In the data rows, the value 500 means zero.
Here are some points:
vec![434, 531, 395, 367, 584, 483, 528, 483]
vec![293, 532, 332, 134, 654, 384, 607, 399]
vec![470, 528, 485, 451, 532, 488, 511, 512]
vec![522, 479, 429, 589, 556, 667, 497, 507]
vec![578, 519, 526, 538, 499, 570, 482, 542]
vec![492, 431, 402, 656, 495, 395, 554, 483]
vec![578, 398, 573, 498, 512, 480, 539, 466]
vec![528, 135, 539, 391, 581, 87, 719, 237]
vec![463, 535, 533, 441, 535, 487, 542, 514]
vec![519, 523, 512, 531, 468, 542, 487, 521]
vec![396, 452, 313, 265, 644, 416, 595, 418]
vec![483, 609, 415, 469, 438, 617, 427, 583]
vec![397, 587, 401, 316, 561, 503, 460, 495]
vec![469, 507, 434, 435, 589, 478, 534, 482]
vec![496, 0, 203, 203, 546, 137, 527, 145]
vec![704, 420, 664, 739, 378, 580, 502, 530]
vec![542, 618, 469, 606, 480, 658, 476, 609]
vec![516, 435, 475, 585, 485, 471, 518, 534]
vec![583, 502, 684, 623, 430, 458, 484, 482]
vec![517, 510, 435, 585, 557, 632, 483, 511]
vec![522, 814, 463, 626, 377, 681, 366, 661]
vec![527, 669, 495, 482, 481, 615, 386, 572]
Here are 10 more points, each followed by its number:
vec![533, 462, 564, 552, 473, 480, 499, 458] 0
vec![501, 170, 324, 292, 572, 199, 524, 235] 1
vec![485, 807, 472, 584, 393, 645, 375, 625] 2
vec![525, 570, 495, 580, 474, 625, 506, 573] 3
vec![644, 486, 669, 649, 434, 567, 419, 569] 4
vec![421, 499, 344, 282, 701, 427, 576, 450] 5
vec![486, 358, 473, 413, 579, 413, 576, 399] 6
vec![455, 578, 473, 419, 500, 504, 485, 532] 7
vec![613, 507, 685, 729, 410, 513, 525, 615] 8
vec![518, 494, 584, 511, 513, 470, 512, 471] 9
Which two of these numbered points are nearest to each point below by angle, seen from the average point of the first points? Their numbers follow each, nearest first.
vec![545, 488, 548, 552, 459, 481, 489, 448] > 0 4
vec![375, 530, 345, 317, 621, 457, 543, 476] > 5 7
vec![636, 451, 714, 591, 412, 576, 441, 512] > 4 0
vec![475, 104, 157, 137, 638, 114, 525, 134] > 1 6
vec![563, 426, 492, 525, 504, 484, 513, 447] > 0 4
vec![556, 363, 596, 481, 533, 445, 563, 470] > 9 0
vec![437, 115, 180, 172, 598, 138, 533, 125] > 1 6
vec![691, 487, 769, 590, 368, 623, 395, 545] > 4 8
vec![580, 529, 681, 718, 407, 536, 512, 607] > 8 4
vec![603, 542, 723, 746, 401, 535, 495, 637] > 8 4
vec![416, 532, 403, 334, 671, 463, 523, 480] > 5 7
vec![634, 487, 697, 518, 399, 570, 419, 511] > 4 0
vec![483, 756, 474, 580, 394, 607, 391, 609] > 2 3
vec![452, 227, 277, 242, 583, 219, 525, 276] > 1 6
vec![528, 538, 469, 545, 469, 588, 510, 565] > 3 2
vec![186, 512, 209, 36, 707, 396, 521, 438] > 5 1
vec![487, 755, 467, 543, 421, 635, 400, 612] > 2 3
vec![504, 740, 498, 551, 396, 615, 397, 594] > 2 3
vec![650, 223, 508, 344, 439, 305, 402, 265] > 1 6
vec![509, 943, 514, 614, 304, 780, 320, 731] > 2 3
vec![528, 309, 491, 528, 570, 394, 601, 424] > 6 1
vec![697, 394, 499, 455, 535, 436, 428, 337] > 1 6
vec![617, 645, 463, 735, 410, 740, 516, 641] > 3 2
vec![520, 413, 563, 509, 524, 473, 542, 479] > 9 0
vec![351, 514, 284, 222, 629, 392, 573, 400] > 5 1
vec![601, 296, 687, 690, 468, 385, 502, 477] > 0 9
vec![467, 625, 479, 506, 468, 530, 459, 540] > 2 7
vec![599, 278, 722, 729, 461, 368, 488, 444] > 0 9
vec![320, 546, 377, 239, 615, 409, 573, 424] > 5 6
vec![514, 480, 481, 605, 490, 493, 513, 513] > 8 4
vec![599, 507, 674, 548, 399, 603, 426, 525] > 4 8
vec![494, 479, 484, 596, 464, 456, 517, 523] > 8 0
vec![562, 520, 459, 579, 535, 648, 500, 523] > 3 4
vec![150, 634, 256, 0, 734, 384, 670, 403] > 5 7
vec![356, 452, 438, 459, 545, 364, 521, 473] > 1 6
vec![550, 558, 460, 573, 472, 617, 520, 536] > 3 2
vec![508, 508, 478, 558, 510, 581, 490, 528] > 3 4
vec![444, 637, 490, 368, 547, 496, 497, 493] > 7 5
vec![381, 456, 313, 242, 656, 407, 599, 414] > 5 1
